Each row is where one point has got to under a steady rotation. How many steps took it there?
The counts run from 0 to 426.
[ 11  12   5 -64 -42   0 -10   8   1  15  26  -7  21 -11  27  21  22  42
 -36   1 -26  36 -14  17  24  18 -29  -1  16  13 -30 -44   0  32   5  16
   8  26   6  15  16 -32   5  20 -22  15   3 -20 -36  23 -39  16  43   2
  12  65  14 -22 -19 -18  36 -13]  381
[ 18  18   5 -40 -43  -8  19 -15 -19   6  17  29   7  -3  49  -2  19   4
 -47  -9 -25  27 -21  23  32   8 -39 -33   0  -4 -17 -65 -21  37  10  -8
 -13 -22 -10  20 -20 -14   3   2 -25 -13  16  -6 -16  30 -34  37  31  14
 -17  30   8  26 -39 -33  32  -4]  71
[ 29   9  -6 -23 -40 -22   9   7  -2  11  21  14  30 -43  36  39  -5  13
 -33 -11 -13  38   4  15  31  14 -55  12 -33 -17 -31 -38  -8  30   8  13
 -15  -8 -31   0   0   5  40  38 -17   0  36  -1 -11  28 -36  28  19 -19
  12  63   7 -11 -26 -21  16  -1]  101
[ 15   5 -10 -25 -35 -24   5 -12  -2 -15  37  20  26 -20  22  27  14   9
 -25 -24 -23  11 -14  37 -11   7 -44 -23  -2  -1  15 -53  -3  46  23  19
 -11   1  -8 -10 -25 -35  15   6   5 -19   2   0 -19  36 -56   9  45  17
 -16  53  45  -5 -19 -36  39   4]  1
[ 36  22   7 -27 -46 -10   6 -17 -23   6  14  20  -2 -14  38  31   9  16
 -21  -8 -17  23  -5  31  15   2 -44 -22 -25 -16 -13 -50 -10  41   8   9
 -20 -23 -38  -1 -32  -7  14   4 -18 -21  23  -2  -2  33 -32  42  33 -11
   4  45  22   4 -45 -29  34   0]  347
[  9   4   4 -27 -39   1 -12  10   6   5  22  -6  34 -47  43  45 -21  19
 -26   5 -12  44  16   1  36  13 -25  12 -16 -18 -14 -41 -31  19  15   8
 -11  -1  -9   3 -15  -5  34  42 -35   9  17  -5 -14  48 -34  33  34   3
  17  49  -1 -18 -32 -38  13 -11]  364
[ 40  36   9 -36 -51   6  11  -8  -3  -7   5  17  -9   3  41   2   5  29
 -29   2   0  40 -18  22  29  -1 -24 -21  -5  -9 -40 -40   7  20  12  19
 -17 -20  -9  12 -29 -38  13   2 -34 -14   6 -15 -36  28 -33  28  48   5
  -6  39  24   3 -42 -13  38   7]  386
[ 20  28  -2 -39 -18  -6  -4  13  -9  19  53  -5   6  13  15  16  -1  45
 -56   8 -18  25  -6   0   0  16 -32   3   7   3 -17 -58   6  32  26   3
  18   5  14   6 -26 -26  10  -2 -45  -8 -23 -25  -4  41 -31  12  28  20
  26  38 -12 -16 -26 -38  46  -5]  371
[  3   9  -1 -35 -33 -15   3  -9 -10  -1  41  22  19   5  17  23   7  20
 -46 -18 -24   4 -11  29 -19   8 -29 -24   7  -4  12 -67 -26  44  19  -8
   5  10   1 -13 -15 -34  -5  -5 -12 -12 -13  -5 -11  47 -48   7  40  15
 -16  40  29  -6 -23 -50  38   2]  81
[-16 -14 -11 -33  -9 -14  -6  15   7   4  37 -13  37 -27  33  37  -6  21
 -49   0 -33  35   6   2  19  24 -41  10   3   1  -5 -47 -21  26  34  -1
  -3  11  12   4 -15 -23  32  18 -32   6  -3 -12 -14  41 -50   3  20  26
  11  56 -10 -17 -16 -50  10 -15]  208
[  7   6  -6 -16 -38 -21   6   6   4  -4  31  17  39 -46  41  44 -20  -9
 -25 -11 -13  28   7  14  24   9 -34  -2 -23 -25  -4 -49 -37  21  17   6
 -21  -7 -20  -7 -10  -4  34  41 -11   2  27   6 -15  49 -44  26  27   1
  -6  46  20  -8 -23 -42  14  -6]  9
[ 14  36  12 -38 -44  -9  -2   7  -3   4  48  16  14  12  19  14 -13  25
 -44 -11 -12  10 -11  19  -5   4   1 -28   8 -18 -17 -68 -30  25  11  -4
  -3   3   3  -8 -15 -39 -19   7 -24 -12 -10 -17 -21  55 -32   5  43   6
 -11  25  31  -9 -32 -43  48   4]  161
[ 16  31  11 -34 -36 -16   1  27   0  27  35  10  25 -14  33  31 -23  17
 -49  -5 -17  25  -8  15  27  12 -34   5 -27 -32 -63 -58 -26  19   4  -1
  -9  -6 -14   9   7   2   2  35 -34  -4  32 -17 -10  31 -16   8  19 -20
   6  42  -4 -15 -29 -19  17  -3]  179
[  8  25  17 -25 -37  -3 -12  14   2   7   9  -4  11 -12  42  42 -20  23
 -29  -8 -21  32  -5  31  13   6 -30  -5 -27 -43 -53 -46 -27  17  13  13
 -35  -6 -23  -8 -20 -33   7  17 -28 -15  26 -13 -20  26 -20  -6  28 -16
  -3  56  15 -21 -44 -15   3   6]  350
[ 14  29   5 -36 -38 -18   7  28   1  22  30  17  33 -11  32  22 -18  12
 -52 -12 -16  28 -11  19  29  15 -34  -1 -25 -29 -63 -60 -25  19   2  -6
  -8  -3 -11  11  17  -6   1  35 -30   0  32 -14 -21  28 -22   3  21 -22
  -3  44   0  -9 -26 -18  18   2]  416
[  3   1   5 -34 -41   7  -8   4   4  -3  10  -1  26 -39  50  38 -24  19
 -22   4  -7  52  19  -6  38  10 -23   5  -7 -16 -17 -38 -35  12  18   6
 -15  -1  -2   8 -14 -16  35  36 -35  13  13  -4 -24  49 -40  33  40   6
  12  45   5 -15 -32 -38  10 -11]  127
[ 18  23  -1 -40 -30 -23  -7  27   8  12  41   1  26  -8  12  31   5  31
 -43 -16 -23  17 -18  41  -3  12 -42   5 -15 -15 -49 -43   9  34   7  25
  -3  19 -11  -9  13 -32  -1  20 -14  -7  17 -21 -25  18 -33 -17  28 -19
   3  70  22 -32 -17  -9  28   7]  341
[ 35  31   6 -30 -32 -12  -8  -4 -18  15  27  11  -8  10  17  36   9  50
 -46 -17 -16  14 -11  33 -16   8 -42   1 -14 -18 -22 -53   9  39  10   3
  -6   4 -29 -20 -24 -34   4 -13 -23 -22   4 -18  -3  22 -34   7  37 -18
   4  53  29 -25 -33 -23  38  15]  266
[ 35  29  12 -29 -44  14 -15 -11 -13  -1  21   4  -5 -11  28  39 -11  48
 -22   0   3  32  12   9   1   3 -12  -7  -2 -15  -6 -43 -20  25  15  10
  -7   1 -14 -12 -37 -32  14   2 -36  -7 -14 -11  -8  54 -35  38  52   3
  15  40  26 -26 -45 -39  39   5]  201
[ 36  34   3 -22 -54  -7   9 -10  -7 -10  23  33  11 -14  30  27 -16  20
 -25 -14   8  22   1  23   5  -4 -12 -21 -14 -22  -2 -51 -26  27   5   7
 -11 -12 -20 -12 -25 -30   8  16 -18 -13   5  -4 -14  50 -41  31  52  -1
 -10  28  44 -10 -36 -34  46   8]  83
[ 12  15  -3 -52 -32  -5   3  -6 -16  12  32  16   0  18  27   4  30  40
 -64  -8 -29  25 -23  20   4  14 -41 -18  19   5 -11 -61  -7  37  13  -7
  11   7   9   7  -9 -41  -6 -11 -28  -6  -7 -20 -16  26 -42   9  33  15
  -8  42   6  -4 -24 -32  42  -4]  226
[ 10  10  16 -30 -39   4 -16  -3 -13   9   1   0   4 -18  47  52  -9  40
 -35  -9 -12  38   9  22  18  11 -37   1 -21 -35 -34 -43 -31  24   8  -5
 -22  -1 -32 -12 -14 -22  18  13 -32  -2  24 -10 -12  28 -29  18  34 -26
   4  58  16 -23 -44 -24  -2   4]  192
[  0   0 -14 -12 -19 -31  -3  24  15  -8  42   8  42 -26  13  47 -22  19
 -50 -21 -16  22   2  20  -7  19 -46  14 -20 -30 -14 -49 -14  23  25   8
  -6   9  -6 -21  -8 -31  29  19 -15 -10  12  -8 -15  36 -52 -24  24  -1
  -3  56  20 -29 -11 -38  12   9]  11
[ 23  22 -10  -9 -27 -18  17  17  -8  11  25  27   8  -7  32  31 -18  31
 -68 -20  -7  25   2  16  12  18 -55  15 -32 -39 -43 -53 -12  25   8 -16
  -7 -11 -23  -6 -13 -15  27  12 -34 -16  22  -6   2  26 -33   0  15 -22
  -2  43   4 -15 -23 -29  11  16]  257
[ 25  22  -5 -28 -44  -6  16  18  17  -2   8  15  18 -21  44  10 -11  25
 -43  -2   3  52  -7   8  45  13 -40  12 -15 -21 -61 -36  -3  10  11  16
 -14 -11   4  22  -2 -28  31  35 -41  -1  21 -11 -40  26 -35  11  34  -2
   2  44  -1  -9 -19  -9  18   6]  140
[  7  22  -3 -33 -27 -23   2   2   1  -2  51  15  22  13  16  12  -1  16
 -50 -12 -23  10 -21  35 -16   4 -22 -29   5 -11  -7 -66 -19  31  25   5
  -1   0  12  -4 -32 -48 -10  -5 -19 -17 -12 -13 -18  45 -42 -12  38  24
 -19  36  25  -7 -22 -40  44   3]  160
[  1 -12 -12 -20 -29  -9   3   2   8 -13  15  -1  32 -44  41  34  -9   9
 -28  -2 -15  48  10   0  32  17 -44  10 -10  -7   3 -36 -18  20  30  14
 -16  -4  -5   4 -23 -20  51  30 -26   1  11  -1 -21  41 -55  22  31  21
   5  53   2 -10 -20 -43  10 -12]  128
[ 22  23  16 -35 -46  12  -4 -14 -13   0  21   2   1 -14  45  23  -6  17
 -18  10 -11  35   5   7  21   5 -10 -23   3  -7  -3 -48 -25  29  20   9
 -10 -16  -2  10 -40 -17  15   8 -35  -4  -5 -11 -15  54 -35  51  47  20
  12  33   9  -2 -47 -45  40 -12]  44
[ 20  20 -13 -23 -36   1  15  11   4   1   5  21   6  -5  37  16 -17  48
 -65  -7   7  49  -3   3  36  16 -46  21 -13 -26 -57 -40  -7   9  15  -7
  -6  -4  -2   8 -11 -33  30  20 -47  -4  12 -14 -24  22 -41   2  29 -10
   1  39  -1 -14 -23 -20  11  13]  139
[ -8 -13   1 -37 -44  -4   2  -4  -1 -10   4   6  29 -36  55  23   8   2
 -28  -7 -28  46  -6  16  41  14 -37 -16   7  -6 -13 -46 -33  24  16   8
 -24  -3  -3  14  -4 -23  19  28 -16  10  22   2 -35  33 -48  23  33  13
 -14  53  16   4 -27 -30   5 -17]  391
[ 19   8  -8 -19 -21 -16  -7  -9 -10  -5  38  -5   5 -11  16  38   2  25
 -24  -8 -22  16   1  27 -19   9 -35 -10  -2  -7  16 -46   3  42  33  21
  -8  -6 -15 -20 -49 -32  26 -10 -18 -22 -11  -9  -5  42 -46   8  34  22
   9  58  25 -19 -31 -44  38   1]  357
